A single turn carries every row of the set below to another of its rows. Some are shown first; where does it send the rows asked next?
W: [  1   0  10  -3  11   5  -1   1   2  -4  -3   2   7   5 -11  15  -1   7
 -14   8   9   1  -4  -7   0   4   2   9]
R: [-16  -1   6  -3   3   8 -11  -8   3  -5   3   4  11   8  -8   0  -1   3
 -12   2  10   6  -4   1   1   7   5  -7]
X: [ 12  -1   8   1 -11  10  -4  -8   4  -4  -3   1   9   9   1   5   0   4
  -5   3   5   5  -2   1  10   7   0  13]
H: [  2  -3   9  -3  -9   9   1  -5   4  -3  -2   3  15   9  -9   4  -2   1
  -7   3  12   5  -4  -3 -13   7  15   8]
C: [ 10  -1   8   0 -11  10  -3  -8   1  -2  -4   1  10  10   2   3   0   5
  -7   4   7   7  -3   0  11   7   0  13]
D: [  0  -1   6  -1  11   8  -1   2   4  -3   0   2   8   6 -12  15   2   2
 -19   3  10   1  -2  -4   0   6   0  10]
V: [-12  -1   6  -2   3   8 -13  -8   7  -6   4   4  10   6  -9   3  -2   2
 -10   2   7   2  -3   2  -2   6   7  -8]
K: [ -1  -3  10  -4  -9   8   3  -5   1  -3  -2   3  15  10  -8   1  -2   2
  -8   4  14   8  -5  -4 -11   8  14   9]
E: [-14   0   9  -4   3   6 -12  -7   4  -6   1   4  10   7  -8   1  -4   6
  -7   6   7   4  -4  -1   0   5   7  -8]
L: [  0  -4   7  -2  -9  10   2  -5   3  -2  -1   3  16  10  -9   2   0  -1
 -10   1  14   7  -4  -2 -12   9  14   9]
P: [ -4  -1   8  -2  11   7   2   1  -2  -2  -2   1   9   8 -10  12   1   5
 -19   5  13   5  -3  -7   3   6  -1  10]
N: [  5  -2   0   0  -3   8 -10  -6  -8  -7   4   5   2   9 -15  -2   1   4
 -12   1   9   7  -5  -3  16   8  16  10]
G: [  1  -2  11  -7  -4   7  -7  -5  10  -1   3   2  10   9 -26   5  -1   3
  -9   1  10   4  -3  -1  18   7   3  -2]
U: [  6  -2   2  -1  -3   6 -11  -6  -7  -8   3   5   2   7 -15  -1  -1   6
  -8   4   7   6  -6  -4  15   7  17  10]
Z: [ 11  -1   6   1 -11  11  -4  -8   3  -2  -2   1  10  10   1   4   1   2
  -8   1   7   6  -2   2  10   8  -1  14]
J: [  0  -2  13  -8  -4   6  -6  -5   7  -1   1   2  10  10 -25   4  -3   5
  -7   3  10   5  -4  -3  19   7   3  -3]
Q: [ -2  -2  11  -7  -5   8  -6  -5   7   0   3   1  11  11 -25   3  -1   3
 -10   1  12   6  -3  -2  19   8   2  -2]
F: [  8  -3   0   1  -3   8 -12  -6  -4  -8   5   5   2   7 -17   0   1   3
 -10   1   7   5  -5  -2  14   7  17  10]

J moves to Q
W moves to P
R moves to V
And these:
C moves to Z
K moves to L
N moves to F

A single turn carries every row of the set below to another of its rows. Some are shown first; where does it send the rows asked next?
fum: [ 7 -2  9  9 -6  3  2  9 -5  7  4 -6 -4 -8 -4 -9]
Lafi: [ -3  -4  15  -4 -11   0   1   2  -5   0   0  -9  -6  -3   0   4]
lis: [  5  -3  -7  -5  -2  -1   4   2  -4  11   2  -1 -14  -9 -11   1]
Fudo: [  6  -4  -7  -5  -1   1   4   2  -4  11   2  -1 -14 -10 -10   1]
zar: [  9  -3  -3  -4   0  -2   0   0  -5   7  -2   0 -16  -9  -7  10]
mifi: [ 3 -2  7  4 -6  0  5 -4  3  3 -3 -7 -7 -4  6 11]
sefe: [ -1  -6  12  -6 -14  -1  -1   2  -4   7   2  -4  -9  -4   0   4]
rep: [  5   0  10   7   2   2   5  -1  -3  -2   5  -8   0 -13  -6  -3]
mopuv: [-9 -3  6 -3 -4  2 11 -1  6  2 -4 -6 -8 -6 -2  2]
naso: [ 10  -5   3   9  -6   0   4   9  -6   7   2  -3  -3 -11  -1  -5]
pim: [  4   2   9   3  -2   3   0   8  -2  -6  -1   0  -9 -13  -4  -9]
vizev: [ 2 -3 13 -8 -9  1 -4  2 -3  7  2 -9 -7 -4  1  7]
papuf: [ 5 -3  6  6 -6  2  6 10 -7  1  1 -9 -3 -9 -2 -9]
tebo: [  8   2  -4  -4   4  -4  -1   0   0   7  -3  -1 -13 -10 -10   5]
sovo: [  4  -3   1  -9   1  -2  -1  -3  -6  11   1  -4 -12 -11 -12   6]
Dipo: [  5  -3  -5  -4   1   2   5   0  -1  15   0  -4 -15  -8  -8   3]
pono: [ 3 -1 12  7 -7  0  6  2  4  3 -1 -6 -8 -1  1  9]
Mige: [  9   1  -3  -4   4  -3  -1   1   0   7  -2   1 -13 -11  -9   7]
Doviv: [  7  -2  -2  -6   2   0  -3  -5  -7  11   2  -4 -10 -11  -8   4]
rab: [  9  -1  -3  -4   1  -1  -1   0  -3   7  -2   1 -16  -9  -6   9]
vari: [  5  -3  -5  -4   1   2   4  -1  -2  14  -2  -5 -16  -8  -8   4]
moner: [ 2  0 10  3 -8  1  4  3  2 -1 -6 -9 -9 -1  5  7]
laku: [  8  -2  -4  -5   1   0  -3  -5  -7  10   2  -5 -10 -10  -7   4]
zor: [  1  -1   7  -1   1  -1   1   7  -3  -5  -4   2  -6 -17  -5  -7]
zemam: [  6  -5   5   8  -6   1   1  11  -7   9  -1  -2  -3 -11   0  -8]
zim: [  3  -2   7   6   5   0   5  -1  -3   4   0  -8   3 -15  -4  -3]
nurir: [ -5  -5  11  -7 -12   1  -3   2  -4   5  -1  -2  -8  -5   2   2]
sisup: [ -6  -3  10  -2  -7   6  11  -1   3  -1   0  -8 -12  -5  -2   0]
busub: [ -5  -3   5  -9  -7   6   9   3   3   4   0  -9 -13  -5   0   0]
lizaz: [ -7  -1   8  -6  -5   2   8   0   7   3  -4  -6 -13  -6  -2  -1]
Zup: [  5  -1   6   3   5   3   5  -3  -1   2   0 -10  -1 -17  -4  -7]
zegi: [ -6  -2  11  -2  -8   2  10   3   3   3  -3 -12  -9  -2  -1  -1]
lek: [  4   0  10  -2  -1  -3  -2   9  -2  -2  -2   1  -7 -16  -7  -8]
Rilib: [ -1  -2  16  -3 -11   3  -4   1  -3   3   0  -6 -10  -3   1   2]
zap: [  9  -4   3   4  -3   2   7  12  -4   9   5  -9  -3 -11  -4  -6]
ton: [  5   1  11   4   2   1   1   2  -5  -1  -1 -13   1 -12  -3  -7]
det: [  4   2  10   4  -1  -3   3  11  -2  -6  -4  -4  -5 -12  -5  -6]
Vinok: [ 4 -1  6  1 -4  0  7  4  6  1 -2 -8 -9 -4  3 13]
Senud: [  6  -1   7  -2   5   2   2   0  -4  -2   4 -10   0 -17  -5  -3]
dol: [  4  -4   0  -9   1  -1  -1  -4  -6  10   3  -3 -11 -11 -10   6]
bup: [ 2 -2  8  5 -6 -1  2  0  3  7 -5 -5 -4 -3  5 11]
ruda: [  9   2   5  -1   0   0  -2  13  -1  -3  -3  -1  -9 -14  -3  -5]

mopuv moves to zor
lizaz moves to lek
And these:
vizev moves to zap
sisup moves to pim
zegi moves to det
Fudo moves to rab

A single turn carries every row of the set below to another of its rows. Some are shown first; where does it send the rows asked next?
Tamol: [  9   0  -8   2   3   3  -1 -10   9  -2 -13  -3  -5   5   3]
vobe: [  1  -3 -15   1   5  -2  -2  -8  -2   5  -4   5  -6  -8   3]
nipo: [ -3  -6 -12  -2  -4   3  -5  -6   3   4 -13   2   8  -9  -1]
Rasu: [ -3   1  -1  -5  -3  -1   4  -8   2   1  -4   2  -1 -11  -4]
nup: [  9  -2 -12   3   0  -1   7   0   0  -8  -5   4   3  -3  -5]
dil: [  0  -1 -10   3   3   3   6   0  -1  -2   2   9   5  -2  -7]
mon: [-5 -6  0 -4  0  1 -4  4  0  3 -3  3  3  6 -2]
pif: [  3   3 -16   7   3   1  -3  -4   3   0  -7  -6  -7   7  -5]
nosad: [ -1   1 -15   5  -1   7  -2   4   6   6  -5  -6  -3   8  -5]
bokog: [-4  7 -4  5  1  5 -2 -3 10 -4 -6 10  1  2 -5]
sote: [  4  -4 -14   4  -3  -3  -7 -12   5   6  -7   0   2   7  -1]
dez: [  7   0  -8  -6   1   5  -1   7   6   1 -11   0   7   0 -10]
zez: [ 5  1 -4 -2 -8 -6 -7 -3  8  8 -6  7  0 -1  0]
merot: [  0  -4 -13   3   7   2   2   2   0  -1 -15  -4   8   1  -3]
velip: [ -1  -3 -11   4   2  11   2   1   0   7   0   7   3  -7   0]
Kesi: [-3 -1 -9 -6 -5  4 -2  3 14 -2 -6 -2 -4  8  0]
fis: [  3  -4 -11   7  -5   6  -4  -6   6   7  -6   2   8   8  -4]
devef: [  3  -8 -16  -7  -4  -3   4   7   5   1  -3   1   1  -1   1]
rutel: [  1   3  -5   5   3  11  -3  -3  11   6 -10   8   4   2   1]
Fego: [  4  -3  -7   0  -2  12   0   0  12   4 -10  -2   1   7   3]
buzi: [ 10  -3 -14   5   2   0   2  -5  -1  -3  -9   0  -3  -8   3]
nub: [ 5 10 -4  5 -1  0 -1  3  4 -1 -5  1 -8 -1 -7]
mel: [ -3  -5 -15  -7   2  -7   0  -1   2   3   1   6  -2  -2   0]
kof: [ -6  -1  -4  12   0   2   2 -10   2   2  -4   0  -1  -4   0]
Lodif: [-3  0 -3 -2  6  1 10  5  1  1 -6 -4 -1  0 -4]
bipef: [ -5   0  -1  -6  -4   3   4  -4   3   4  -3   2   0 -11  -3]
mafu: [ 7  4  0  5 -7  0 -3 -3  6  4 -5  9  4 -1 -4]
goko: [ 0 -3  0  0  5 -4 -4 -4 -4 -4 -5  3  0  4 -4]
vagek: [-10  -5  -7   5  -3   0  -1  -5   6   9  -3  -2  -3  -3   4]
vasi: [ 1  6 -6 -1 -4  0 -3  9  8  6 -4  0 -9  0 -3]
molol: [  1   0 -17   0  -2  -1   1  -4  12   7 -13  -6  -3  -8  -2]
memi: [-7  3 -9 -5 -1 -2 -7 -2 13  2 -6  7 -5  2  1]
Semo: [  1   2  -9   0   4  -1  -7  -9  11   6 -12   5  -4   1   6]
fos: [ -1  -3 -11   1  -3   3  -4  -9   1   1 -14   3   9 -10  -3]
gotal: [ -1  -6 -15   0   6  -1   0   2   1   1 -16  -6   5   1   0]
sume: [  5  -7 -14   1  -3   8   2   7   4   6  -6   0   2  -6   4]
Duv: [-2  0 -5 -4  7 -4  8  2  0  0 -7 -5 -4  0 -2]
Dul: [  3   3 -13   8  -1   8   5  -3  10   4 -12  -3   3  -9  -7]
lof: [  3   4  -6   2  -1   3   1  -5   9 -11  -8   0  -4   6  -4]
tusag: [  9   0 -11  -8   4  -4  -3   0   4  -2 -14  -1   0  -1  -8]

bokog moves to rutel
goko moves to kof
And these:
sote moves to pif
dil moves to velip
Lodif moves to bipef

